Each path is a new rotation, seen through one point. The rows after it are directions, each followed by how far the rotation turns it, in degrees each step (0 if it stays put).
Each turn is a multiple of 5 degrees from 10 to 175, or 0.
Each row of a path follows its step; steps can be skipped.
Rotation 1:
step 0: [34 12 -11 2 -25 23 18 -14 24 30 15 -9 -20 -4 -15 10 -30 19 -3 4 35 -10 -32 12 15 0 -18 27 -5]
step 1: [-2 24 -10 -1 1 19 -3 19 33 7 4 -21 -2 -30 -8 35 -20 -33 -33 18 20 9 -25 8 8 4 -4 -35 -16]
step 2: [-4 -23 -16 -32 2 -2 -3 12 33 0 41 -5 0 -41 -25 -21 -6 -18 -34 -11 6 -14 -8 27 -2 12 -4 19 6]
step 3: [20 0 -2 -29 -13 16 -3 -1 37 43 -13 -3 40 -45 -6 -21 11 -18 16 0 14 15 -7 -2 3 -13 12 1 10]
step 4: [3 11 -45 -10 -1 17 -8 15 25 12 -15 -4 16 -23 0 13 1 -3 -25 -32 -10 19 42 -13 15 14 17 28 -23]
step 5: [-16 20 -8 -33 15 16 5 4 25 15 7 -23 32 19 21 -1 -22 -31 14 -14 -32 -13 15 6 8 15 8 28 31]
step 6: [-5 10 9 -8 2 31 13 -28 20 -18 -9 1 37 6 -4 1 3 -3 -14 27 0 22 -5 -31 -7 13 11 59 7]
step 7: [43 2 4 -14 38 34 -9 -24 14 -12 -16 -29 -10 16 18 5 3 -8 -32 8 -1 -22 15 -21 22 -9 14 8 7]
step 8: [24 -4 3 10 -2 21 12 -5 44 -18 19 -15 -25 13 -25 14 -20 2 19 5 -23 -6 -15 -18 40 -7 -20 30 10]
step 9: [8 23 7 11 19 -16 1 -13 40 8 37 -24 -5 4 0 2 -23 -14 -16 48 21 24 -6 -19 15 -21 5 -8 -10]
[-5 -2 -8 -2 -2 6 0 6 -4 1 -5 2 1 -6 14 -11 -8 -4 6 -2 -10 9 8 3 -13 -12 2 8 -5]  45
[9 3 5 0 -3 7 -5 -1 -1 -6 0 -15 -18 -2 -5 -3 -4 2 -2 15 -5 2 -9 7 -5 -2 -7 0 -6]  45
[-2 -9 9 -6 5 2 3 -8 6 -15 0 0 6 -7 -1 -4 8 -1 -3 1 8 -6 1 2 -21 -2 4 -1 6]  90
[3 4 -2 2 -3 11 0 -12 -6 4 4 -8 5 15 -5 -3 10 -3 -2 -6 -12 5 7 -6 -9 8 -3 -1 2]  40
Rotation 2:
step 0: [-4 30 -3 11 17 3 10 -7 -28 25 9 10 -7 6 -12 4 -33 -3 6 -6 -20 17 -10 37 -4 0 9 -26 -24]
step 1: [13 12 21 -19 12 7 25 -3 -9 16 -5 2 10 -3 -9 34 -32 15 -18 17 19 -34 -8 -3 -21 14 0 5 -14]
step 2: [-4 25 8 -12 5 -6 -11 27 15 1 11 11 -22 -21 -5 19 -4 9 14 -2 -19 -42 31 -4 -16 7 10 -13 23]
step 3: [-20 2 -6 21 -5 13 8 7 22 4 -9 -10 -2 -12 -16 40 5 -23 13 -7 10 -7 15 -22 9 -21 -23 -37 -2]
step 4: [11 24 3 3 -22 -9 -24 22 23 10 0 -9 30 16 -6 10 -2 -3 12 29 22 14 14 -14 36 -4 10 3 -6]
step 5: [14 -9 7 -8 -10 -13 -25 0 14 22 -5 -5 3 20 37 5 -27 10 30 -26 -7 27 -1 6 4 9 2 -27 -4]
step 6: [18 -10 10 7 0 52 8 16 1 2 0 15 16 -21 12 -13 -29 0 4 0 17 18 -23 -6 -10 20 13 -19 -7]
step 7: [7 17 22 -12 0 32 4 -5 -16 -13 -10 11 -2 19 10 13 12 -10 1 2 -3 -18 2 26 -4 5 55 -15 5]
step 8: [5 -1 5 7 1 -10 -7 1 0 -22 8 26 -9 -7 11 41 8 -23 -30 -12 -6 -15 7 2 -13 15 -2 -19 -41]
step 9: [27 17 -22 40 6 -8 -12 6 7 -8 -12 -6 8 -1 -27 8 -10 7 -10 28 -29 -15 8 -19 -14 -9 15 -13 -16]
[-6 10 0 2 -9 11 11 -8 8 -4 -2 -3 -5 -10 -4 -6 11 -10 10 1 4 6 5 8 -5 2 2 -3 3]  95
[5 2 -9 -4 1 -2 0 -3 3 7 4 5 -17 -4 9 3 4 5 2 -8 -5 -3 2 13 17 -6 4 -3 1]  140
[-3 3 7 9 -12 -3 -1 5 -6 -8 12 -5 3 4 7 6 5 4 11 -4 -8 -8 -10 8 0 8 -9 2 3]  130
[8 -4 6 3 0 -5 -1 3 -4 2 16 6 6 -21 0 -3 4 -1 7 8 5 0 0 -4 4 -4 8 7 -7]  155
[-4 -2 3 -5 -3 3 7 8 7 15 6 -6 10 2 -3 -2 0 0 5 -10 -1 -4 15 -9 10 0 -8 1 6]  40
[5 0 -14 5 -8 12 11 0 8 -1 2 -4 2 7 2 5 -4 9 -1 10 5 -8 -4 -3 2 -3 7 13 -1]  135
[0 -3 13 -9 5 9 13 10 -7 -4 3 8 -10 1 11 1 -2 1 -2 4 3 -4 0 -4 -7 -6 1 -2 14]  70
Rotation 3:
step 0: [18 13 38 -11 -18 3 28 -4 -34 -4 -28 -21 23 0 0 -32 -3 -12 6 0 -29 5 11 -9 -2 -26 -13 -6 26]
step 1: [-2 5 -3 21 36 -5 11 -5 51 4 -21 9 -6 16 19 -33 10 13 26 8 -14 27 -23 -20 -16 12 2 -5 -8]
step 2: [14 9 9 15 -13 -4 -9 45 6 -4 -13 12 -4 -22 -11 14 -32 24 -8 -5 -5 -50 -30 -14 -17 3 -15 0 -12]
step 3: [3 12 -4 27 0 41 -27 0 19 -19 -11 12 0 -16 -19 8 38 -37 -6 -5 7 -8 11 19 6 13 17 31 15]
step 4: [0 -33 25 7 3 -4 -18 33 -26 2 44 5 28 5 25 -13 -3 -1 -2 -15 30 26 -6 14 0 9 -1 3 14]
step 5: [-6 3 5 -10 -10 6 -12 -18 -3 -14 -30 17 -2 5 -17 27 -6 11 -22 7 20 58 4 -17 21 -14 -23 -24 -16]
step 6: [22 7 -12 -26 -11 4 -14 -18 -16 17 22 -10 7 19 6 1 3 1 -10 44 -5 -6 -6 -48 -31 13 25 13 -12]
step 7: [-11 19 -5 52 -8 -6 38 -11 -28 1 -6 -28 6 -7 12 33 11 3 13 -11 -29 -1 7 -12 -1 13 -2 -16 12]
step 8: [-2 12 28 12 -7 -5 5 -8 29 7 -8 -5 19 20 37 -21 12 -15 9 17 -7 -21 -15 18 8 -42 -24 20 -21]
step 9: [-14 -32 -22 21 0 7 9 15 29 -20 -3 -14 -28 1 -1 -8 -4 5 7 -8 42 -18 -30 -4 5 18 12 -24 -33]
[8 -5 -5 4 7 -1 16 2 -6 -8 3 4 10 -9 2 2 -8 0 -9 -2 4 -6 8 -1 -2 7 -12 -10 -5]  145
[11 -5 -1 -17 8 -5 3 -2 -12 -2 -8 -2 5 2 -7 -1 9 4 1 1 -5 13 -8 -7 -2 1 4 -8 2]  65
[7 -2 10 1 4 -2 -5 -8 6 -11 -4 -3 -5 -6 -5 -11 -5 -1 8 -15 -4 -7 -11 3 -2 10 -5 4 -3]  45
[4 -3 -4 -2 -10 -2 -7 8 2 -10 3 21 -3 -10 1 -1 10 6 10 3 3 2 2 3 -3 2 -4 -1 10]  45
Rotation 4:
step 0: [-6 0 18 -8 5 28 8 -3 2 2 4 22 8 -13 33 -16 8 21 -34 7 -8 2 2 54 -21 6 14 16 4]
step 1: [-14 -12 -38 -33 29 1 -14 -22 7 0 -12 24 13 26 5 -8 -1 -17 0 15 20 -11 29 -3 -23 -13 -12 11 21]
step 2: [-10 3 -25 14 13 -9 -17 2 34 -15 -21 32 12 -34 7 23 8 -4 12 -5 1 -5 -40 15 15 -10 -14 -17 10]
step 3: [-21 -24 4 17 2 4 37 4 -15 -12 13 0 26 -24 -10 -6 2 18 3 23 15 -9 -22 12 -22 -14 32 25 28]
step 4: [-5 -17 -25 14 32 -10 3 -21 -25 -17 -2 0 -8 11 -8 -30 -3 -19 21 5 28 -7 9 11 35 28 -16 24 5]
step 5: [26 1 -6 -3 -7 -14 23 -11 2 -46 11 -1 -9 -2 23 12 3 -10 -11 11 -19 -33 -28 27 24 -9 -14 -23 1]
step 6: [0 -12 -14 -22 -26 0 13 -23 -7 -17 13 -2 25 -7 -46 -16 35 5 -6 -13 -13 -24 3 1 -17 -1 22 15 -15]
step 7: [6 11 -16 28 21 -20 -22 -16 -10 2 -10 -19 -5 2 -42 9 -9 -56 -9 7 -11 -1 -12 -8 -4 16 1 3 -8]
step 8: [-21 22 32 33 -22 -5 15 -17 -22 -5 -20 -6 -6 17 0 20 17 9 -8 6 -12 -17 -18 16 14 7 17 -39 3]
step 9: [20 -5 -13 -5 -32 3 18 -28 -52 22 6 0 -4 -1 -9 -5 14 4 -7 0 33 13 15 -4 -29 1 -7 -8 -20]
[-6 1 11 17 10 -4 -1 3 -9 0 -2 -8 12 3 9 -7 -4 2 -7 -2 -4 -4 5 1 -3 11 -4 3 1]  90
[4 4 2 -4 8 12 3 8 -5 2 -12 0 -4 12 -13 -2 -9 -8 -1 -4 1 -1 -1 9 1 -3 0 14 5]  115
[11 1 4 8 0 -13 10 2 -1 0 5 0 3 4 -16 7 11 -3 3 9 -1 -9 6 5 7 2 -2 1 -7]  25
[2 -15 8 -5 15 -1 -2 11 0 -8 -6 0 -1 -8 1 0 4 2 13 2 9 -2 3 6 -7 -4 -2 -8 1]  35
[11 -2 -3 -2 -3 -4 -4 -4 -5 4 -3 12 7 2 -6 -14 -1 -6 11 1 -4 9 0 -10 -3 11 -10 -3 10]  135
[9 3 13 -2 -1 14 13 -4 3 -8 -1 6 10 -3 1 10 6 4 -5 -6 6 2 -7 -6 -3 9 1 1 2]  125
Rotation 5:
step 0: [-11 -6 15 1 -3 0 21 -7 -5 -14 38 13 -2 -14 26 -11 -33 32 -37 2 -5 12 11 -37 -22 -19 22 0 21]
step 1: [-25 5 4 41 -9 -8 8 27 18 4 -41 11 29 9 16 0 24 8 -31 -2 14 -20 15 -15 -27 -17 -18 -12 -7]
step 2: [11 -10 -19 -28 7 14 -4 33 17 -24 -21 -8 16 13 23 -6 -31 -8 4 29 -43 -12 -12 -9 -16 10 -2 -26 -12]
step 3: [28 -19 27 21 37 4 0 -1 4 2 7 6 15 36 -5 17 0 -15 -1 -10 -15 8 27 14 -34 36 23 3 19]
step 4: [-31 0 15 -31 -9 13 -17 -15 -13 -15 -17 30 -6 19 -25 27 -17 2 -14 -22 -22 12 18 -6 -18 -42 14 -4 10]
step 5: [-18 0 -11 31 -12 -17 7 -11 -41 39 -4 8 19 -13 31 0 -14 29 -6 -3 -43 -6 14 -18 -9 1 12 -8 0]
step 6: [-17 28 0 14 -8 19 16 52 7 -7 3 10 8 31 -7 0 -10 0 -17 5 -12 -28 12 -44 14 15 -19 17 13]
step 7: [6 -17 -23 -11 49 9 22 0 48 -18 2 7 11 -3 18 -12 -13 27 -27 0 -11 16 27 -14 -12 1 9 -15 0]
step 8: [9 -19 8 7 7 13 -18 24 -25 -13 -19 9 28 24 6 9 -1 4 -39 -28 15 -5 -9 26 -51 0 -11 -8 -4]
step 9: [1 -18 21 4 -42 -8 0 -4 8 -23 -3 -16 6 13 9 31 -28 -6 3 17 -48 6 -6 -18 -26 -16 30 -10 -6]
[-2 -6 9 -3 6 -16 -4 1 -3 -4 10 -1 5 8 -4 -2 4 10 11 2 7 -3 -5 2 14 -3 -4 -8 -6]  0
[16 6 -8 5 -5 -5 12 2 1 1 -10 2 2 10 -1 2 -5 5 10 11 -7 -8 -5 3 6 -1 0 7 3]  95
[-11 14 -3 1 3 -8 3 -6 18 -9 -4 3 3 -5 -9 4 5 5 7 -7 2 -5 4 2 -7 -3 8 0 5]  120
[4 3 -7 -13 -11 -3 -9 4 1 -1 5 13 14 0 -3 2 13 -2 -6 6 0 6 -5 -4 1 3 1 2 9]  160
[-9 5 8 6 -14 -12 -1 11 2 14 1 -3 -3 -7 2 -5 -5 1 -2 9 -2 2 3 2 -1 -12 1 0 5]  80
[-2 2 -2 -4 -2 -18 3 1 -10 -7 -4 9 -12 -4 6 10 -4 -6 2 -8 -3 6 9 -2 7 9 -4 4 3]  60
[7 -5 11 0 0 -5 -8 -3 2 -8 -12 0 3 2 4 -2 0 -20 7 7 0 0 -2 5 -8 -2 6 -11 4]  55
Rotation 6:
step 0: [-23 -19 -30 -17 -7 -14 16 14 4 26 11 -10 19 -5 19 -23 13 2 31 19 -5 -3 4 17 6 1 35 -8 -7]
step 1: [-31 -6 -27 -7 -5 -26 -29 4 34 -15 -1 5 23 -21 -8 19 6 15 7 -6 -11 -26 1 -14 14 -1 1 -2 -25]
step 2: [22 14 -31 1 -17 25 8 17 26 -30 30 10 1 -3 -11 7 -16 30 9 5 -17 -16 -18 -3 7 19 5 2 10]
step 3: [-2 -21 -18 -23 -27 -6 21 21 -6 11 3 -2 1 -3 5 -8 -23 12 -24 24 25 -27 -18 -2 11 -1 19 28 20]
step 4: [11 4 -26 -17 3 -18 -39 0 -8 -4 -16 7 -1 -23 -2 -8 -9 0 -29 -3 -2 -25 -15 -7 12 -45 7 -17 13]
step 5: [33 1 -2 26 20 7 -5 10 -8 -13 18 -11 -13 -41 9 7 -10 15 -11 -5 -35 1 -2 -20 -4 -14 7 22 23]
step 6: [-7 7 11 12 4 -8 36 -30 -20 -3 -1 -9 -5 -27 -5 2 -20 18 6 23 24 6 5 6 17 -21 15 20 30]
step 7: [-1 -35 -10 -11 32 3 -18 -27 -17 -12 -34 5 -5 -10 12 -1 -6 14 5 28 -2 6 17 13 10 -13 9 -31 8]
step 8: [-6 -27 -2 30 24 -11 -4 -6 4 -14 5 -7 -3 20 19 36 23 38 -4 -13 -22 20 -9 -9 7 -7 2 -3 13]
step 9: [-43 -2 0 9 -1 17 37 -22 3 -28 3 23 -3 8 6 12 -1 -5 1 7 -3 9 -21 -5 2 0 -24 7 35]
[0 -4 -13 -5 -14 -4 1 5 3 -9 -6 -9 -3 8 -11 -7 2 -1 10 -1 -2 1 4 -13 -9 -5 -3 6 1]  35
[-2 3 6 2 -1 -3 0 3 -13 4 -2 -5 -7 -5 7 2 -4 2 12 -7 -1 2 22 -5 8 -3 1 -8 7]  45
[-6 -8 8 -1 6 -3 3 4 -4 4 -5 -6 3 1 1 6 -8 10 -11 2 -4 -9 8 -9 -6 5 -6 12 -13]  160
[10 1 0 3 -5 -10 7 -4 2 -8 2 6 -13 3 -4 8 -9 -4 0 12 8 -5 9 8 -7 8 5 -2 -2]  95
[-4 4 -12 2 -1 -8 16 -4 -10 14 3 5 -4 -2 5 -10 -2 4 3 4 3 4 -6 -1 -1 8 -12 5 3]  115
Rotation 7:
step 0: [-15 -9 -8 -10 -2 -2 -34 2 -9 8 -2 6 -27 6 -24 -19 -13 6 -9 -46 -3 -5 -19 -2 -9 -12 11 5 -39]
step 1: [-26 2 19 18 -21 -14 3 -9 -7 13 -17 12 -19 22 -37 11 -2 -23 4 -15 -11 -1 -26 8 12 16 -9 10 -32]
step 2: [-7 13 -7 14 -7 -13 8 -16 -12 4 -7 19 21 -1 -28 5 -26 17 20 -17 13 -10 -37 -9 2 41 10 -11 -9]
step 3: [1 47 29 1 15 -19 5 -10 -8 24 -14 -5 11 -9 -1 27 -13 4 -6 -30 4 -23 -15 -17 -5 3 18 -11 -3]
step 4: [-15 14 22 20 3 -3 10 -18 18 26 -5 2 2 -9 -11 45 3 16 8 16 18 -10 -6 -20 2 -16 -21 -32 14]
step 5: [3 4 -17 -1 16 1 -20 -5 21 15 16 1 -16 -30 -9 17 -8 31 11 -18 16 12 7 -16 -37 -5 -9 -35 6]
step 6: [4 13 5 8 25 -10 -8 -15 40 4 5 -8 -39 -7 -21 19 5 -20 -9 -15 -11 18 21 12 -20 -17 -3 -10 -17]
step 7: [-5 -15 -21 24 20 9 0 -37 32 -17 25 10 -15 9 -33 1 -11 2 -5 7 9 15 -2 9 19 5 -5 -9 -23]
step 8: [-7 4 -11 -13 24 10 -26 -22 8 -2 23 -11 -13 9 -9 -19 -25 1 -27 -34 6 -5 -23 -13 10 13 16 11 -31]
step 9: [-30 1 22 -2 -5 1 -10 -20 16 24 -7 -10 -11 20 -16 3 8 -16 -28 -8 -2 -15 -45 4 23 4 -13 18 -14]
[-7 4 10 3 4 -1 10 10 1 5 1 3 9 -10 9 2 -8 1 -2 4 6 -7 2 11 -10 2 -6 -13 2]  45
[-7 -9 -7 -6 0 13 -7 -2 10 -2 -4 6 -1 -1 1 -4 -4 -3 -16 0 6 -5 7 13 2 4 -2 8 -10]  40
[-7 4 -15 3 11 7 2 0 -8 6 -8 -2 0 -13 -8 5 7 -8 -3 7 1 0 7 -6 -4 -5 6 -1 8]  45
[-10 -6 -3 -5 -13 -2 -6 1 -1 10 -2 -8 -11 -7 1 -2 4 -2 5 -3 -5 7 -3 2 -10 9 -16 0 5]  80
[9 -5 1 -2 1 -3 -9 15 8 8 -8 15 -7 0 -2 1 5 9 -1 3 4 1 -1 -2 -2 -15 -4 1 6]  60
[0 -8 -4 -2 5 -14 -1 -4 8 8 17 -2 4 4 4 7 -5 -7 -8 -1 8 10 6 -1 -1 -1 2 3 11]  35
